Rotation paths and how fast each direction turns (deg/step)
Each turn is a multiple of 5 degrees from 10 to 175, or 0.
Each row of a path follows its step; steps can be skipped.
path 1
step 0: [ -5.5   9.7   1.4 -10.2  17.9   3.3  -5.7   8.2  -3.7 -13.1 -16.8  -8.4
  17.6  12.8 -11.8  14.8  -5.1  -6.2  -8.3   9.3  33.7 -20.0   1.9   6.0
   6.2   3.1 -18.6  -3.3   4.6 -10.9 -15.1  22.0  -9.9  42.1  -7.9   7.1
  12.6  15.1  -2.8 -25.6 -14.9   1.0   3.8   1.9  23.0  -3.9 -15.2 -14.6
   7.4   3.7 -13.8]
step 1: [-12.3  -6.1  -6.6  -1.0  -3.6   7.8  -2.6  -5.5 -25.8  -5.3  10.7  22.8
 -18.8  -2.8  -3.4  29.0 -15.4 -14.8 -22.3  -4.0  11.4 -26.1  -8.7   8.3
  24.3  12.9 -11.6   7.1   8.6   4.6  -2.9  -7.0  14.8  16.3 -32.6   3.2
  15.4  14.4   1.3   0.7  -1.6  13.4  -3.3  -6.5  -5.1 -15.1 -10.4 -17.7
 -12.3 -25.8  -6.3]
step 2: [ 13.3  -0.6  17.8 -10.8   9.1  -1.1 -17.4  -9.8 -20.1 -19.6  13.9  -9.3
  13.4 -15.0   2.2  36.8  12.6   1.8   8.3   2.7   1.4 -16.6 -23.7  14.9
 -11.9   7.9 -11.0   9.4  26.4   5.2   7.8   4.9  -4.7  19.7  -8.0   5.5
  10.5  11.7 -26.4  14.1  20.6  -3.5  -1.3  -4.2   7.1  -4.4   5.2  -8.9
  -2.3  -0.2 -31.4]
step 3: [-12.4  11.4  27.2 -11.2  -0.5 -10.8  -8.9  11.2   8.1 -21.1  -0.9  -4.4
  -6.6  22.4  -3.6   7.1  15.5  18.1 -11.2  -2.2  16.8  11.8  -7.0  17.3
   6.0  -0.2  -5.2  10.7   2.1 -17.8 -15.9   7.0  14.9  11.6 -36.0  10.4
  13.2   5.3 -18.7  -7.9   1.7 -22.9  -2.3 -11.0  10.3  -7.1   7.4 -27.0
 -18.3 -16.7 -13.2]
step 4: [  7.0  -5.3  10.2   0.3   0.0 -13.2 -12.3  -9.3  -9.4   9.0   7.5   3.6
  -9.2 -13.0  27.6  17.8  -6.2  -1.0 -13.8 -11.1  29.1 -10.6   0.8  33.7
  -6.7  -6.2   6.8   7.4  12.1 -22.5  -3.0  -1.0  -0.1   7.6   1.3  12.9
  20.0  26.9 -13.6   2.7 -18.5  -8.7  -8.1  24.2  12.1 -14.0 -20.2 -19.6
  -4.0 -14.2   5.4]
step 5: [  1.5 -13.5  15.3   4.0  -6.4   1.2 -31.4  -1.6 -34.5 -16.2  20.0  -7.3
   0.6   8.1  -1.1  23.9 -14.6  -9.3   2.4  -8.3   9.1  17.5  -5.5   5.8
  -6.6   2.5   2.3  -5.7   9.3  11.0 -27.3  -4.5  -8.3 -15.0 -10.5 -12.5
  13.4  22.6  -3.8   0.1  -9.6 -14.8 -21.7  -8.1  -9.1 -25.4   5.8 -29.4
   1.7   4.0 -15.1]
step 7: [ -3.9  -1.2  12.9  -5.5  -3.5 -35.4 -17.5  -4.6   4.4  -1.2 -13.0   9.7
   1.8   1.6   7.4  -2.1  -7.2 -11.4  21.6   9.7   0.8   6.7 -11.2  11.8
 -16.2  -2.2  10.0  19.5  10.8  -7.7 -12.4 -19.5  11.5   4.6 -14.3 -11.7
  27.3   9.7  14.4 -12.0 -25.2  -0.7  -0.2  10.4  22.5 -35.7   9.2  -7.6
  -4.0 -20.8  -6.9]
step 8: [ 12.4 -25.0  27.8   9.1   5.9 -20.5  -8.7   9.8  -6.5   3.8  13.0   6.2
   7.4  -4.5 -14.4   9.9 -29.1  10.8   1.2   0.5  24.7   4.7   4.8  14.3
   1.4  -3.1   0.5 -15.5   1.8   9.5   5.0   1.0   5.1  13.3  18.2 -17.6
  26.1  15.2   5.0 -29.8  -0.8   8.5  -0.2 -14.5  18.1 -21.1 -12.1 -22.4
  11.4   6.0 -11.3]
step 9: [-17.1 -18.3  -7.3   7.3 -24.6 -14.5 -13.2   9.9   3.3 -12.0 -12.8 -10.0
  -7.8   5.2 -10.4   7.2 -23.1   0.0  -7.2  18.2  27.8 -13.1 -14.3   9.9
 -19.4  -1.6   3.5  24.0  -9.9  37.6   6.6 -14.2  -3.2  16.3 -22.1  -3.3
  10.6  18.3   7.1  -0.9   4.9   8.4   0.2 -13.4 -17.0 -23.0  -6.0 -11.6
  -1.2   4.1 -11.0]
step 11: [-29.5 -13.6  17.6  22.7  -3.8 -21.0  10.1  -4.4  -6.9 -12.0  12.0   5.5
  11.5  -2.2 -10.9   8.2   5.6  28.5 -10.8  17.5   4.2  -9.9 -29.9   7.6
   5.8 -11.1 -29.7   8.2  -4.5  -3.3  -9.5   1.2  -0.8  15.1  -4.5  -2.0
  14.7  -2.8  12.1 -18.9 -15.9 -10.5  -7.2 -11.8  16.4 -25.2 -14.2   0.1
  -6.9 -10.1 -10.8]
step 15: [-13.6  -8.6  16.4   0.6  13.5 -23.1   1.9  -3.7  -5.3 -18.1  12.9 -24.5
   3.2  -4.0   3.9  22.0  -9.2 -25.6  13.6  10.5  -2.3   1.4 -13.9  25.9
  13.5 -24.2   2.9  12.6   3.5 -11.6 -20.2  14.4  -4.1  17.6 -23.8  21.1
  -4.2  18.0  22.5 -10.3   0.8  -6.1  -3.7   7.8  11.1 -15.9  -0.1 -12.0
   8.2  -7.3  20.3]
Directions:
[-3.6  2.4  4.2 -1.6 -3.4  2.9 -1.6  7.2  1.0  7.2  3.1  1.4  0.2  4.8
 -5.3  1.3 -2.3  0.0  5.2  0.3 -0.2 -1.5 -0.6 -3.0  4.5  6.7 -2.4  0.8
 -2.0  0.6 -3.3 -6.6  7.0 -8.6 -6.4 -0.2  5.6 -1.3  4.6  0.0 -3.6 -1.9
 -1.2  0.4 -5.8  3.5  5.1 -2.8 -6.4 -1.0 -0.2] -> 170
[-3.6 -5.6 -0.6  4.8 -5.3  1.1  6.0  0.1 -1.5  8.0  1.2  3.7 -6.2 -1.1
 -0.9 -3.4 -1.9  6.0 -3.3  0.7  4.9  4.3 -8.1  4.3  3.3 -1.7 -1.9 -4.0
  0.5 -1.2  6.8  0.9  1.7  0.7 -5.5 -3.6 -2.1 -5.9 -6.8  1.8  0.8  3.3
  0.0  0.2 -1.6  0.6 -6.7 -0.3 -1.8 -5.1  3.7] -> 145
[-3.5  4.2 -4.4 -3.8  2.1  3.7 -5.7 -0.1 -3.0 -0.5  4.8 -0.5  2.8 -5.0
  0.6  1.7  1.4 -7.9 -2.1 -1.8 -1.3  5.9 -1.0  0.9  3.2 -1.2  2.2 -4.5
  5.5 -3.0 -2.5 -2.5  5.6  7.4 -4.4  7.6  2.7 -3.9 -5.6 -2.3  4.7 -6.0
  0.6  2.8 -1.3  2.5 -5.6 -0.3 -5.8  4.3  1.5] -> 25
[ -8.0  -3.2   1.0  -1.6   5.7  -3.7  -4.3  -1.0   3.1   5.5  -3.4  -1.3
   3.5   0.8  -3.8  -5.9  -3.5 -10.0  -2.3  -2.0  -0.8  -5.4  -0.5  -4.9
  -6.8  -3.6  -0.7  -4.9  -0.9   2.9   4.7  -4.0   2.8   0.7   0.6  -4.5
   1.7  -3.4  -2.8  -4.6  -2.7   5.6   5.8  -6.4  -0.6  -1.8  -0.9  -1.1
   2.4   1.4  -0.9] -> 35
[ 2.4 -5.0 -6.2  1.9 -5.5  8.6 -2.8  4.2 -3.8 -0.8  1.9 -3.3  2.5 -1.4
  5.7  7.6 -3.0 -3.4 -5.8  5.2  0.5 -2.1  3.1 -8.4 -1.0  3.6  5.0  4.3
  2.6  0.8  2.8 -0.6 -4.2  0.4 -2.6 -5.7  0.4 -4.6 -4.5  0.7  0.2  0.9
 -3.1 -6.2 -3.2 -1.2  4.5  0.3  1.5 -1.9  2.6] -> 90
[-3.5  6.4  2.5 -1.0 -4.7  4.2 -5.6 -0.5  3.8 -2.0  7.1  3.0  5.7 -1.0
  0.6 -0.4  8.8 -0.4 -7.9  1.1  3.4 -3.0 -3.3  2.5  1.9 -5.2 -1.3 -0.6
 -4.9  0.5  3.3 -2.9 -0.6 -5.6  3.9  5.7  0.4  4.1 -3.8  1.1  0.2  2.0
 -2.0 -3.6 -0.3  2.4  0.8  2.0  4.5 -9.1 -3.9] -> 40
